A single turn carries every row of the set below to another of its rows. Some are shown first; where does it send the rows asked next?
k347: [-183,8,38,55,-110,187,3,-83,-122,132,-72,-191,2,65,48,100,181,116,-102,-9,-97,-226,16,-315,-115,95,-146,37,29,-157,110,22,126,16,-7,-95,-46,-78]
k698: [-79,66,-66,231,29,195,12,79,-105,110,60,-142,-141,-229,-52,97,94,219,79,30,185,-45,-58,-36,-1,103,-8,82,29,-63,49,-123,-142,90,1,161,9,-154]
k36: [-276,-136,76,230,-78,18,84,55,-121,61,29,163,20,50,117,-119,102,-2,101,29,-29,-119,-91,-95,87,58,-38,-103,172,-12,20,135,45,105,114,-94,42,171]
k686: [149,-125,-71,-72,138,68,-32,31,-225,-41,-43,-66,-98,-14,-101,145,52,118,63,164,40,79,41,-3,89,-68,-9,61,56,109,-114,-19,123,-131,-17,143,-6,19]
k122: [95,-83,17,76,78,7,18,13,97,-188,-177,-231,-58,-87,41,-70,4,-30,-61,252,34,-118,-66,-77,46,-21,-57,79,-137,-123,219,-44,47,-31,-120,-116,7,205]
k636: [-4,-79,328,-18,-33,59,98,7,97,67,14,-229,-122,135,-21,-47,30,-66,6,67,66,1,-26,-20,68,129,13,79,262,120,-6,-76,218,-6,10,-29,116,180]
k104: [-61,-87,29,165,-46,168,65,-84,-62,43,-89,-110,75,84,-115,186,16,63,164,10,-75,83,-9,-248,-49,100,-34,131,129,51,162,141,73,63,-201,-64,211,10]
k48: [19,-78,68,98,36,66,10,-20,-185,15,-175,-3,-17,-128,131,-193,-107,44,-24,-86,-251,154,-66,-93,-28,88,-64,-18,210,-65,-8,-148,-125,-4,-91,133,-67,-23]
k265: [-49,91,-124,-22,-36,-68,-54,77,126,62,-235,-140,-76,-17,196,230,-41,-21,58,-21,-89,48,-128,-84,86,157,-243,140,-62,35,112,5,-59,-123,141,-94,-57,20]
k801: [51,-103,49,43,225,19,286,21,127,203,-65,-121,68,86,128,-93,150,-18,67,51,86,7,-50,20,28,92,98,112,24,-26,-133,-137,0,-69,59,-182,-260,13]
k889: [46,-2,119,-55,-195,154,46,257,146,82,-142,-36,55,-28,-109,-77,68,108,-42,2,112,53,80,-81,-108,-96,-201,-6,-33,56,79,13,11,-4,55,-153,-238,33]
k630: [13,-110,81,113,141,60,70,1,21,-163,-66,-282,-112,-104,-42,-41,-39,51,122,319,-53,-55,-77,-42,78,-76,-103,-108,-59,-59,128,-73,35,4,-79,-133,67,205]
k499: [-122,-155,25,166,3,69,-214,115,64,32,-5,-315,-120,-63,-1,-26,-35,-71,143,-49,63,-87,-84,10,-196,167,-53,63,55,62,-79,-270,204,5,5,-132,105,49]
k910: [-41,61,85,40,-46,106,8,51,-11,72,-39,-189,-236,-20,-28,-185,37,107,-16,87,-58,167,-41,-199,83,171,84,-172,59,-168,67,-15,103,-62,-126,-104,-59,-237]
k651: [-236,13,-6,-38,-54,-83,85,34,6,-7,-91,25,139,79,33,25,-10,-54,195,4,117,80,97,-80,-176,5,-97,-20,72,-64,-127,67,-20,43,-73,-143,-242,-155]
k720: [171,-35,-12,27,274,-96,101,0,75,158,-199,-136,-75,39,65,77,101,13,82,138,129,-11,-46,-12,-54,28,106,62,57,124,-225,-120,11,-41,18,-115,-206,-25]
k150: [-4,-63,-69,198,52,25,38,-22,1,108,-110,-168,-65,161,-210,123,-12,85,200,20,53,208,-47,-228,-66,168,76,34,186,139,94,91,71,60,-182,-137,31,17]
k563: [-88,-165,-5,133,162,112,69,-79,-76,-147,46,-132,129,164,68,50,-22,36,-121,-124,34,14,14,35,-58,-18,-162,27,-75,1,-67,-233,93,-170,-31,-122,18,44]
k209: [60,-29,-4,205,47,66,17,-102,66,-166,-85,-298,-80,-180,4,-38,-93,68,32,257,56,-83,-58,-87,46,-28,-160,10,-17,-125,84,2,-20,67,-57,-2,13,255]
k791: [-62,-50,108,271,94,-36,-38,-58,-35,-35,-150,-82,30,153,3,-8,-13,-111,202,-153,-156,169,-76,13,-117,59,-183,144,184,34,-2,-27,157,-71,35,-169,-66,-85]
k119: [54,-283,-106,136,137,135,-48,-28,-138,141,-87,-37,-31,-4,-28,-116,127,241,71,-143,-166,-36,-31,-95,-69,80,184,-34,113,-41,77,-57,-77,51,150,-158,-33,32]
k976: [-319,-62,32,98,-71,55,83,68,-50,22,52,-11,-44,21,113,-233,128,64,56,9,30,-152,-72,10,154,202,-16,-59,79,-84,75,73,-44,37,206,-75,-170,182]
k368: [-136,-34,81,-69,87,4,0,114,102,-285,-67,-167,-112,-71,112,-56,148,22,39,15,89,-102,2,-33,91,298,26,-10,135,6,-29,-84,-225,-30,-9,-200,-101,16]
k564: [-152,52,-12,40,-71,-9,-54,19,86,2,-198,-121,-55,-23,239,185,13,77,-46,-42,-139,54,-113,-183,62,144,-255,82,-10,163,-115,90,-35,-150,167,1,-134,28]
k522: [-128,12,49,191,-74,115,17,36,-35,144,19,-61,-95,-253,89,89,106,255,-63,24,132,-44,-165,-79,-32,49,99,107,-116,53,35,-86,-160,-22,16,179,-42,-90]
k725: [-160,-81,138,135,9,112,215,113,57,70,-141,-114,-54,-16,-82,-367,-105,-1,-12,86,-68,30,148,-167,43,-40,78,-61,161,-12,57,1,48,55,-9,-73,-12,104]
k526: [-29,79,-42,20,-93,-93,-33,-2,140,-3,-174,-22,-81,127,175,163,59,23,19,-101,-17,20,-71,-145,8,247,-304,117,1,86,2,-7,-80,-213,84,-102,-99,54]
k328: [-23,-242,-13,37,-23,-60,-45,324,38,-13,5,-33,-106,-120,47,112,220,55,2,-11,69,-16,4,-281,-41,-11,-159,66,326,31,-47,-19,-53,47,131,-76,-62,69]
k364: [46,-239,-37,88,39,86,1,260,107,184,-36,14,-13,45,47,-41,153,76,15,-133,195,57,-59,-12,-189,152,94,26,60,70,-72,-55,84,217,100,6,-101,-34]
k809: [-122,-26,-82,155,-74,182,4,71,-147,231,65,-117,14,-265,61,72,100,189,-77,8,162,-4,-124,-141,14,60,140,95,71,-60,-35,-56,-86,62,-24,115,-87,-92]

k630 moves to k526
k347 moves to k686
k910 moves to k563
And these:
k651 moves to k119
k265 moves to k522
k889 moves to k48
k364 moves to k725
k564 moves to k698
k720 moves to k976
k801 moves to k36

